Each path below is one point turned by a fixed rotation once a step. After each direction that follows a path, write how fast that rotation turns it, in deg/step (0 if it stays still).
Each turn is a multiple of 5 degrees from 10 to 175, or 0.
Each row of a path follows its step; steps can be skipped.

step 0: 2.12  -1.72  1.50  -0.58  -1.00  2.68  2.04  1.48  -2.20  -2.76  0.29  -3.69  1.83  -0.71  -1.12  0.66  0.91  -1.78  2.00  -1.82  -1.70  -1.42  -0.12  0.89  -1.88  -1.44  -1.10  -0.19  2.94  -2.01  1.02  -1.66  2.77  -2.75  -0.72  -2.12  2.19  0.24  0.17  0.98  3.08  -0.24  0.35  -1.93
step 1: -1.33  -2.21  0.96  -0.23  0.21  0.38  -0.72  -0.82  1.94  -0.50  2.44  1.27  0.75  1.95  2.31  2.27  -1.61  -1.98  1.56  0.30  3.19  0.58  -0.34  2.01  1.65  0.47  -0.89  2.86  0.01  -0.17  1.83  0.92  0.67  1.50  4.62  1.60  -0.04  1.38  -0.33  -2.51  -1.87  4.11  1.58  -1.58
step 2: 0.10  0.36  1.45  1.32  2.62  -0.43  2.32  1.32  -2.81  1.01  0.46  -0.97  0.66  -1.65  1.55  0.39  -1.19  2.15  -2.99  4.61  -0.05  -0.62  2.26  -2.58  -3.72  1.42  -0.08  -0.63  0.82  1.03  -4.42  0.12  1.36  1.31  1.39  1.90  -1.61  -0.52  -0.85  0.54  -1.01  -0.49  -0.22  -0.21
step 3: 1.26  0.44  -1.04  -0.06  -0.05  0.07  -0.49  -0.03  0.17  -0.69  -1.47  -0.27  1.83  1.84  -2.98  2.93  2.26  -1.77  -3.00  0.67  0.65  3.06  -1.48  4.21  1.03  -0.33  -1.05  0.26  -1.02  0.43  -0.47  -2.08  4.39  0.03  -1.49  -3.47  -0.69  0.20  1.64  1.90  0.57  -2.26  -1.39  -1.11
step 4: 0.18  0.43  -1.92  1.11  2.95  -1.44  -1.55  -1.56  -0.19  -0.43  -0.17  -2.17  3.37  0.19  -0.16  -2.34  -2.05  0.57  0.31  -1.22  2.37  -1.37  -1.58  -0.20  1.14  -1.38  -3.62  0.37  0.89  -0.70  0.79  -3.17  -2.48  -2.60  2.93  0.23  1.89  -0.28  0.23  -1.01  -0.32  4.25  -0.99  1.83
step 5: -1.10  -1.99  -0.47  1.67  -0.62  0.66  1.96  0.60  2.78  -0.77  0.03  1.46  0.85  0.30  1.57  -0.27  0.82  5.05  -2.78  1.74  -0.74  1.25  2.17  -1.52  -1.46  -1.60  -0.53  1.09  2.50  1.18  2.69  2.61  0.31  4.79  -0.60  -0.54  1.62  -2.56  -0.31  -0.03  -1.02  0.21  0.49  0.73
step 6: -1.77  -1.39  0.65  -0.51  -1.14  -1.92  1.42  -0.51  -2.42  -1.76  0.49  1.73  -0.69  -1.54  -0.70  0.15  3.41  -0.91  -0.21  1.43  0.36  1.64  -3.72  2.47  -1.35  2.51  1.55  -2.60  -1.70  3.03  -1.74  0.00  -1.17  -0.96  1.42  -1.98  -0.73  -1.02  0.44  3.82  2.19  1.05  -0.71  2.32
step 7: 1.23  3.85  -1.29  0.45  -0.53  0.93  -0.82  -2.04  1.42  0.90  -1.04  0.89  -0.99  -0.97  -1.99  -1.05  -2.48  -1.13  0.46  -1.94  2.62  2.42  -2.74  -2.88  -1.01  -1.71  -2.26  2.56  -1.86  -0.85  -1.79  0.25  -0.66  1.36  -1.51  -1.37  1.83  3.40  0.47  -0.15  -2.27  0.78  -1.29  2.63
step 8: -0.16  -0.72  1.19  -0.42  0.25  0.36  -1.07  -0.05  -2.13  -0.72  -2.03  -0.57  0.00  -2.02  -2.10  -2.14  0.96  3.61  1.12  0.24  -2.67  -1.41  -1.06  1.32  -0.34  -3.13  0.93  1.97  3.71  0.86  0.71  -0.30  0.54  0.19  -1.56  2.60  4.04  -1.57  -3.59  -1.32  1.67  -0.95  2.25  -0.38
step 9: 1.45  -1.85  1.21  -4.24  -2.34  -1.17  0.11  -3.11  0.87  -0.68  2.21  1.71  -0.67  0.16  3.31  2.02  -0.51  -3.53  -0.17  0.09  0.65  -1.13  -0.11  -0.50  1.98  -0.80  1.58  -0.84  -0.69  2.61  1.09  0.41  -0.89  2.99  2.09  -2.74  1.50  -1.59  0.88  1.05  1.93  -0.20  2.18  -0.19
step 10: -0.07  1.56  0.57  -0.79  -1.19  1.56  -0.13  -1.15  0.08  0.71  2.32  -3.23  0.41  -1.42  -0.55  -1.18  1.82  -0.16  2.43  1.83  0.69  1.88  -0.14  -5.43  -1.36  2.61  -2.45  1.09  -1.86  2.38  -2.72  1.05  0.41  -1.07  0.10  3.10  -2.60  2.19  -1.09  -1.04  1.33  0.47  -0.12  0.20
Directions:
-0.69  0.90  -0.27  -0.08  0.11  0.69  0.66  0.64  0.76  0.24  1.28  1.13  -0.01  -0.15  -0.01  0.44  0.04  0.89  0.42  0.54  0.19  -0.30  -0.02  -0.20  0.53  0.15  0.27  -0.72  0.52  0.38  -0.19  -0.10  0.66  -0.33  0.57  0.12  0.30  1.08  0.56  0.26  0.85  0.20  0.39  0.46
85
0.38  1.05  -0.81  0.17  -0.10  -0.28  -0.19  0.28  -0.26  0.47  0.48  -1.07  -0.92  -0.74  0.34  -0.28  -0.40  -0.29  -0.44  0.30  0.85  -0.40  0.18  0.35  -0.37  0.42  -0.83  -0.19  0.45  0.21  0.22  0.08  -1.14  0.80  -0.03  -0.42  -0.32  0.51  0.57  -0.54  -0.15  0.29  1.18  0.13
135
0.37  0.44  0.13  -1.02  -0.44  0.61  -0.24  -0.31  -0.35  -0.25  0.50  -0.40  0.08  -0.99  0.46  0.08  0.57  -0.06  0.04  -0.44  0.14  0.74  0.05  0.34  0.72  -0.31  1.08  0.03  0.65  -0.98  -0.21  0.76  -0.67  0.42  -0.26  0.36  0.23  0.36  -0.93  0.34  -0.06  -0.08  -0.41  1.37
35
0.76  -0.46  -0.68  -0.41  0.00  -0.84  -0.31  0.32  0.87  0.39  -0.70  0.28  0.41  0.11  0.20  -0.40  0.81  -0.66  0.39  0.15  -0.34  0.35  0.50  -0.44  -1.04  0.11  0.80  0.64  0.90  -0.58  -0.55  -0.04  0.33  0.31  0.31  -0.11  0.36  0.50  1.44  -0.37  0.25  0.09  0.09  0.47
160
0.70  -0.37  -0.10  -0.45  0.15  0.06  0.16  0.18  0.53  -0.14  -0.66  0.16  0.21  -0.58  0.46  0.53  -0.01  0.14  1.22  0.66  -0.13  -0.14  -0.55  0.39  -0.33  -0.04  -1.35  -0.17  -0.65  0.04  0.98  -0.19  -0.20  -0.14  0.22  0.25  -0.31  1.21  -0.47  -0.91  -0.26  -0.44  -0.97  0.73
115
-0.83  -0.91  0.01  -0.08  -0.33  0.67  0.64  -0.50  0.19  0.23  0.51  -0.52  -0.70  0.13  1.15  0.15  0.95  0.33  0.06  0.25  -0.11  0.42  0.42  0.12  -1.18  -0.18  0.12  0.02  -1.37  0.03  -0.25  0.89  -0.17  0.01  0.48  0.20  -0.45  0.06  0.25  0.11  -0.01  1.22  0.13  -0.13
85

step 0: 1.89  -0.70  0.61  0.29  0.32  -2.43  0.31  -1.11  -0.19  3.23  3.50  -1.33  0.47  1.17  2.29  -2.27  0.76  -1.56  -1.61  -0.13  0.76  0.84  -0.59  -1.72  0.51  -0.71  -2.94  -0.49  1.74  -1.18  2.03  1.70  -1.19  3.60  0.08  0.88  -0.99  -0.30  2.21  2.40  0.03  -1.77  -1.37  -3.61
step 1: 0.19  1.28  -2.27  -2.25  0.40  1.64  0.56  -1.26  0.71  2.46  -0.67  0.42  0.53  4.76  -2.17  -0.49  0.21  1.33  -1.26  0.81  0.78  1.31  0.41  -1.27  -3.13  -0.60  -1.45  0.99  1.02  -0.41  -2.29  0.53  -2.18  1.70  0.38  -1.25  -0.56  2.60  2.54  1.63  0.04  3.71  -2.03  -1.88
step 2: 2.46  -0.50  -0.77  -2.67  -2.09  -3.20  -1.36  -1.50  0.42  2.01  -2.36  -1.60  -1.50  2.02  3.81  -1.75  -2.12  -0.64  -0.68  1.43  -0.21  -1.26  -2.70  -1.67  0.32  -0.05  -1.28  1.64  0.40  -0.78  -0.19  1.15  -0.48  4.34  -2.06  -0.66  -1.00  1.08  -0.25  1.55  0.20  -0.94  -0.66  -1.00
step 3: 4.36  -3.08  -1.73  -1.88  -2.04  3.06  0.79  -2.43  1.24  0.01  -0.81  -0.21  1.27  1.80  -2.78  -0.07  1.41  -0.31  0.68  0.88  1.73  1.90  -0.92  -1.86  -2.07  0.41  1.11  1.01  0.37  -0.32  0.20  0.65  -0.89  2.86  -0.20  -1.66  -0.65  -1.85  3.49  0.34  -0.97  0.38  -1.75  -1.57
step 4: 1.46  -1.19  3.52  -2.08  -1.00  -1.56  -0.20  -2.11  1.36  3.07  -0.89  0.02  -1.24  1.98  1.24  -2.82  1.66  -2.20  -0.37  -0.30  1.66  0.05  -0.12  -1.96  -0.21  -0.79  -3.08  2.86  -1.05  -0.97  -1.36  0.62  -1.34  -0.07  -1.70  3.11  -2.74  -1.13  0.84  2.67  -0.10  -0.15  -0.84  -0.62
step 5: 1.27  -2.64  -3.57  0.51  -0.22  -0.34  0.67  -1.17  1.20  2.74  1.75  -2.11  1.24  1.63  -2.27  -0.68  1.93  1.30  -1.66  1.22  0.60  -2.26  1.14  -2.34  -0.35  -0.61  0.76  1.61  2.21  -1.30  -2.31  -0.53  -2.05  3.65  0.66  0.86  -2.53  0.44  2.39  -0.98  -0.94  0.54  -2.47  0.02
step 6: 1.89  -2.42  0.85  -2.30  -3.64  -0.38  -0.21  0.36  -1.39  2.97  -0.58  0.17  -0.13  2.67  0.58  -2.29  -0.71  2.94  -0.33  1.24  -0.52  0.73  -1.42  -4.70  -0.17  0.80  -4.59  -1.20  -0.06  -0.22  -0.61  -0.50  -1.67  0.57  -1.15  1.28  -0.27  0.56  -1.09  1.66  0.91  0.89  -1.00  -0.92
step 7: 1.96  -2.04  -3.40  -1.60  -1.75  -0.60  1.27  -1.66  1.17  1.04  1.07  -1.21  -0.91  2.59  0.30  1.83  2.74  1.53  -0.86  -1.80  2.92  0.83  0.77  -1.85  1.10  -1.01  -0.17  1.68  0.65  -2.60  0.07  1.71  1.30  4.18  1.08  0.27  1.19  0.76  1.38  2.51  -0.45  -0.98  -0.65  -2.23
step 8: 1.60  0.53  2.65  -2.94  -0.63  -0.82  0.12  -0.31  -1.39  3.94  -1.44  2.65  0.60  -0.65  -1.63  -0.09  -0.02  -0.37  -0.76  0.92  1.09  2.09  -0.06  -1.93  -1.72  0.63  -2.51  0.09  1.64  -0.57  0.26  1.56  -3.52  3.08  -0.19  0.04  -1.97  1.38  1.57  3.51  -0.95  -0.58  -2.33  -0.61
step 9: 2.60  0.92  -1.96  -0.63  -0.75  0.35  0.85  -3.00  1.06  3.34  -0.36  -1.47  -2.06  3.74  0.48  -3.27  0.13  -0.74  -2.78  -1.50  -0.65  -2.00  0.80  -2.84  -0.74  -1.95  2.14  1.83  1.53  -0.59  -0.78  1.27  -0.27  1.55  0.43  -1.29  0.54  -0.03  -0.14  1.71  -1.86  0.35  -2.17  -1.78
step 10: 1.85  -3.68  0.57  -3.39  -2.08  -1.16  0.02  -0.57  -2.38  0.69  0.86  -0.67  0.90  0.72  -0.27  -2.58  -1.02  -1.83  1.38  -0.85  -0.42  0.35  -1.23  -1.95  -2.32  0.26  -2.16  -0.26  1.65  0.09  -2.98  -0.21  -1.08  3.61  -1.42  -1.53  -1.31  1.70  3.79  0.82  1.26  0.69  -0.41  -1.36
Directions:
-0.11  -0.55  -0.75  0.17  0.38  1.00  0.28  -0.44  0.17  -0.55  -0.68  -0.54  0.01  0.46  -1.14  0.85  -0.03  0.24  -0.06  -0.66  -0.32  -0.31  1.44  0.26  -0.50  -0.67  0.24  -0.84  -0.96  -0.33  -0.07  -0.25  -0.50  0.62  0.14  -0.49  -0.15  0.00  0.60  0.31  0.30  0.45  -0.04  0.48
170
-0.52  0.15  0.50  -0.46  0.40  0.06  0.24  -0.05  0.28  0.01  0.76  -0.35  0.41  0.32  -0.44  0.50  1.00  -1.18  0.78  -0.28  1.14  0.80  0.08  0.72  0.19  0.37  -0.50  0.13  -0.28  -0.99  0.55  0.16  -0.03  -0.61  0.59  0.39  -0.08  -0.03  0.49  0.85  0.87  -0.37  -0.05  -0.55
100
-0.39  -0.43  1.28  0.11  -0.66  0.08  0.45  0.53  -0.63  -0.11  -0.58  0.32  -0.49  0.56  0.43  0.41  0.58  -0.35  0.91  0.44  0.06  0.13  0.13  0.59  -0.26  0.19  -0.07  -0.43  0.84  0.15  -0.04  -0.56  -0.40  0.46  0.18  -0.05  0.12  -0.12  -0.41  0.19  -0.48  1.90  -0.66  0.33
160
-0.25  0.05  0.11  -0.65  -0.18  0.06  -0.34  0.02  0.25  0.73  -0.27  -0.53  -0.46  -0.07  -0.43  -0.42  -0.82  -0.47  -0.46  1.16  0.28  -0.66  0.04  0.07  0.74  0.76  1.01  -0.71  -0.09  -1.03  -0.80  -0.32  -0.56  -0.27  0.89  -0.56  0.36  0.28  -0.66  -0.36  0.80  -0.10  -0.64  0.03
100
0.27  0.27  0.22  0.21  -0.34  0.41  -0.36  0.86  0.04  1.01  -0.49  -0.83  0.61  0.27  -0.73  0.25  0.82  -0.22  -0.37  0.76  -0.14  -0.26  -0.11  -0.24  -0.29  0.32  -0.06  -1.09  0.17  1.21  1.42  -0.06  -0.45  -0.35  -0.01  -0.42  0.03  -0.44  0.29  -0.28  -0.51  -0.60  0.35  -0.65
135
0.43  0.26  -0.16  1.05  0.12  0.65  0.49  -0.54  0.17  -0.14  0.43  0.59  0.93  -0.69  -0.37  -0.41  -1.03  0.47  0.62  0.26  -0.45  0.88  -0.52  -0.40  0.01  0.59  -0.06  -0.42  0.27  -0.23  1.03  0.12  -0.85  0.03  0.31  0.15  -0.33  -0.39  0.08  0.11  0.39  0.26  -1.44  0.25
140
0.99  -0.22  0.99  -0.09  0.48  0.26  0.10  -0.20  0.42  0.06  -0.50  1.45  -0.48  -1.10  -0.15  -0.24  0.34  -0.51  -0.94  0.17  0.89  0.33  0.72  0.37  0.25  -0.34  0.67  -0.24  -0.52  -0.21  0.19  0.31  0.04  0.41  0.11  0.35  0.20  -0.95  0.11  0.07  -1.04  -0.35  -0.15  -0.05
80
